In the rows, zero is written as 128.
The same turns and mirrors carry the whole set onto itself and the rows of a family onto each other. Which other rows belong to the same family as each row named below? List them in the order they appear above.
These 20 rows form 4 families of 5 rows each.
moke: [129, 143, 105, 166, 123, 158, 119, 175]
Vedel: [121, 188, 135, 143, 106, 132, 122, 118]
vegi: [144, 137, 116, 122, 139, 104, 118, 154]
Suto: [139, 146, 116, 124, 133, 122, 136, 171]
kize: [116, 157, 109, 143, 101, 137,  73, 137]
fak: [140, 125, 115, 149, 115, 127,  75, 114]
lur: [119, 173, 146, 136, 109, 128, 135, 117]
podas: [130, 150, 111, 153, 118, 137,  69, 114]
fezof: [151, 144, 109, 138, 116,  92, 111, 159]
sirud: [120, 143, 120, 156, 138, 169, 129, 159]
gudig: [164, 134, 120, 184, 125, 116, 117, 121]
fupu: [120, 138, 116, 138, 123, 143,  74, 117]
veve: [122, 167, 142, 143,  96, 134, 111, 104]
bibuz: [112, 162, 125, 146, 117, 173, 126, 150]
ges: [164, 117, 120, 170, 127, 120, 129, 139]
Zudo: [150, 135, 125, 192, 101, 130, 112, 123]
Tof: [151, 150, 104, 136, 141, 107, 121, 165]
Lafe: [124, 179, 135, 152,  92, 126, 140, 140]
fure: [125, 164, 114, 161, 133, 166, 131, 162]
dif: [153, 123, 134, 179, 124, 127, 124, 113]

The rest of the family of veve: Suto, fak, bibuz, ges
The rest of the family of lur: vegi, sirud, fupu, dif
The rest of the family of kize: moke, fezof, Zudo, Lafe

The same turns and mirrors carry the whole set onto itself and the rows of a family onto each other. Which other rows belong to the same family as each row named below? List them in the order they appear above.
These 40 rows form 5 families of 8 rows each.
fipo: [116, 149,  79, 121, 137,  99, 113, 139, 153, 149]
nuri: [120, 108, 132, 115, 107, 157, 129, 145, 145, 115]
diz: [109,  97, 124, 115, 116, 157, 121, 139, 141, 115]
Tuzuv: [103, 160, 156, 129, 140, 115, 131, 160, 120, 121]
vamif: [100, 126, 149, 132, 147, 156, 126, 136, 148, 123]
Zok: [109, 122, 146, 143, 144, 154, 132, 130, 150, 126]
fen: [106, 120, 156, 140, 156, 136, 124, 131, 154, 123]
Dekek: [131, 112, 105, 119, 122,  64, 110, 139, 137, 131]
tadi: [104,  97, 111, 131, 113,  77, 144, 121, 140, 116]
tes: [116, 132, 128, 101, 107, 135, 116, 172, 113, 117]
Guse: [137, 108, 114, 106, 116,  82,  96, 148, 130, 133]
Zapil: [125, 144, 138, 107, 106, 135, 122, 171, 123, 123]
batu: [100, 121, 143, 145, 160, 147, 123, 132, 140, 127]
bemo: [ 98, 130,  83, 140, 135,  89, 138, 114, 143, 133]
nar: [112, 155,  93, 121, 147,  94, 104, 143, 136, 153]
fes: [107, 153, 155, 126, 146, 136, 120, 158, 128, 127]
demaz: [143, 109, 114, 117, 129,  78, 100, 142, 150, 136]
Manim: [128, 108, 113, 111, 117,  65, 110, 145, 144, 133]
Lufi: [109, 146, 124,  96, 100, 133, 127, 167, 127, 116]
rukor: [100, 162, 140, 131, 155, 119, 118, 159, 118, 136]
lisug: [112, 105, 126, 107, 115, 154, 119, 139, 161, 120]
pases: [ 81, 128,  91, 141, 132,  98, 139, 111, 132, 129]
repi: [128, 112, 112, 112, 123,  73,  94, 144, 133, 137]
Dap: [104, 147,  86, 124, 143,  92, 104, 135, 141, 152]
mig: [110, 144,  93, 120, 140,  80, 112, 142, 153, 152]
Folo: [ 92, 115, 139, 145, 157, 142, 129, 123, 144, 125]
pegev: [111, 101, 100, 133, 115,  76, 137, 119, 133, 115]
sutam: [114, 160, 152, 136, 145, 132, 125, 157, 128, 133]
bime: [107, 113, 137, 109, 113, 157, 126, 146, 143, 113]
tav: [ 84, 135,  95, 147, 142, 108, 142, 112, 132, 132]
mer: [118, 136, 127,  93, 108, 123, 111, 174, 115, 123]
fek: [106,  91, 116, 130, 112,  80, 130, 119, 124, 113]
pima: [ 93, 140,  89, 142, 125,  97, 153, 120, 132, 122]
Soson: [109,  86, 116, 132, 113,  93, 135, 116, 125, 111]
vila: [119,  99, 123, 138, 118,  76, 139, 123, 128, 110]
vuzi: [107, 156, 146, 130, 149, 125, 117, 164, 113, 129]
roki: [ 88, 133,  90, 140, 135,  90, 145, 119, 148, 135]
tibe: [115, 139, 144, 103, 111, 139, 120, 169, 123, 117]
ratob: [117, 140,  86, 127, 141,  79, 111, 134, 146, 147]
rav: [109,  89, 124, 108, 110, 146, 123, 138, 141, 112]

The rest of the family of tav: Guse, nar, rukor, Folo, mer, Soson, rav
The rest of the family of vamif: Dekek, bemo, fes, pegev, bime, tibe, ratob
The rest of the family of demaz: fipo, Tuzuv, fen, Lufi, lisug, pima, vila
The rest of the family of Zapil: nuri, Zok, tadi, Manim, mig, sutam, roki

The same turns and mirrors carry the whole set onto itself and the rows of a family onto each other. Which other rows belong to the same family as each row named below? List them in the order they appear above.
These 32 rows form 4 families of 8 rows each.
tufo: [100, 150, 137,  71, 135, 116, 110, 168, 103, 120]
sul: [103, 135, 133,  72, 143, 143, 109, 165, 100, 104]
fubav: [168, 154, 132, 115, 145, 107, 125, 145,  87,  83]
lifun: [143, 174, 141, 121, 104, 148, 152, 145,  87, 102]
pina: [ 93, 137,  98, 106, 115, 129, 154, 158, 102, 102]
kodu: [ 96, 133,  98,  97, 121, 127, 152, 165, 100, 105]
gad: [164, 156, 130, 126, 139, 109, 123, 138,  87,  80]
Regid: [154, 144, 149,  87,  92, 126, 122, 140, 124,  90]
Mak: [154, 110, 142, 121, 138, 140, 111, 125,  98, 109]
logar: [101, 116, 134, 112, 142,  89, 116, 163, 101, 104]
feze: [143, 157, 139, 135, 127, 155, 146, 142,  76, 112]
kalos: [160, 118, 152,  78, 130, 127, 117, 150, 104, 108]
lale: [150, 157, 145, 100,  75, 122, 127, 138, 103, 105]
popu: [ 98, 161, 131,  79, 105, 139, 114, 155, 119,  88]
fima: [147, 141, 135, 141,  98, 136, 118, 117,  92, 115]
deful: [ 96, 121, 127, 138, 134,  94, 115, 145, 105,  98]
Kape: [ 95, 139, 129, 125, 109,  90, 121, 150, 118,  89]
Zarir: [ 97, 132, 129, 112, 156, 128, 102, 147,  92, 129]
ros: [150, 151, 146, 109, 138, 149, 148, 160,  69, 118]
podon: [165, 164, 130, 118, 130, 105, 126, 140,  92,  77]
nov: [148, 168, 149,  94, 115, 144, 153, 164,  83, 107]
vupu: [100, 133, 136,  98, 118,  83, 123, 169, 114,  93]
Kezi: [ 94, 173, 131,  96, 100, 117, 113, 149, 122, 106]
Vam: [ 92, 152, 121, 123, 111, 152, 109, 130, 115,  91]
fuzag: [ 93, 131,  95, 113, 124, 132, 150, 156,  98, 106]
gozok: [ 97, 128, 124, 115, 152, 156, 100, 142,  96, 107]
Guli: [168, 160, 134, 109, 135, 103, 126, 147,  91,  79]
Gevub: [ 89, 156, 121, 136, 122, 130, 105, 127, 110, 113]
Toref: [154, 119, 144, 116, 131, 134, 115, 136,  73, 130]
Ruzat: [ 95, 126,  98, 104, 129, 130, 150, 163,  96, 109]
lun: [157, 135, 152,  76, 111, 122, 124, 157,  86, 122]
Vad: [148, 136, 139, 130, 102, 136, 117, 115, 119,  93]

The rest of the family of sul: Regid, Mak, kalos, popu, Vam, gozok, Vad
The rest of the family of nov: lifun, logar, feze, deful, Kape, ros, vupu
The rest of the family of Gevub: tufo, lale, fima, Zarir, Kezi, Toref, lun

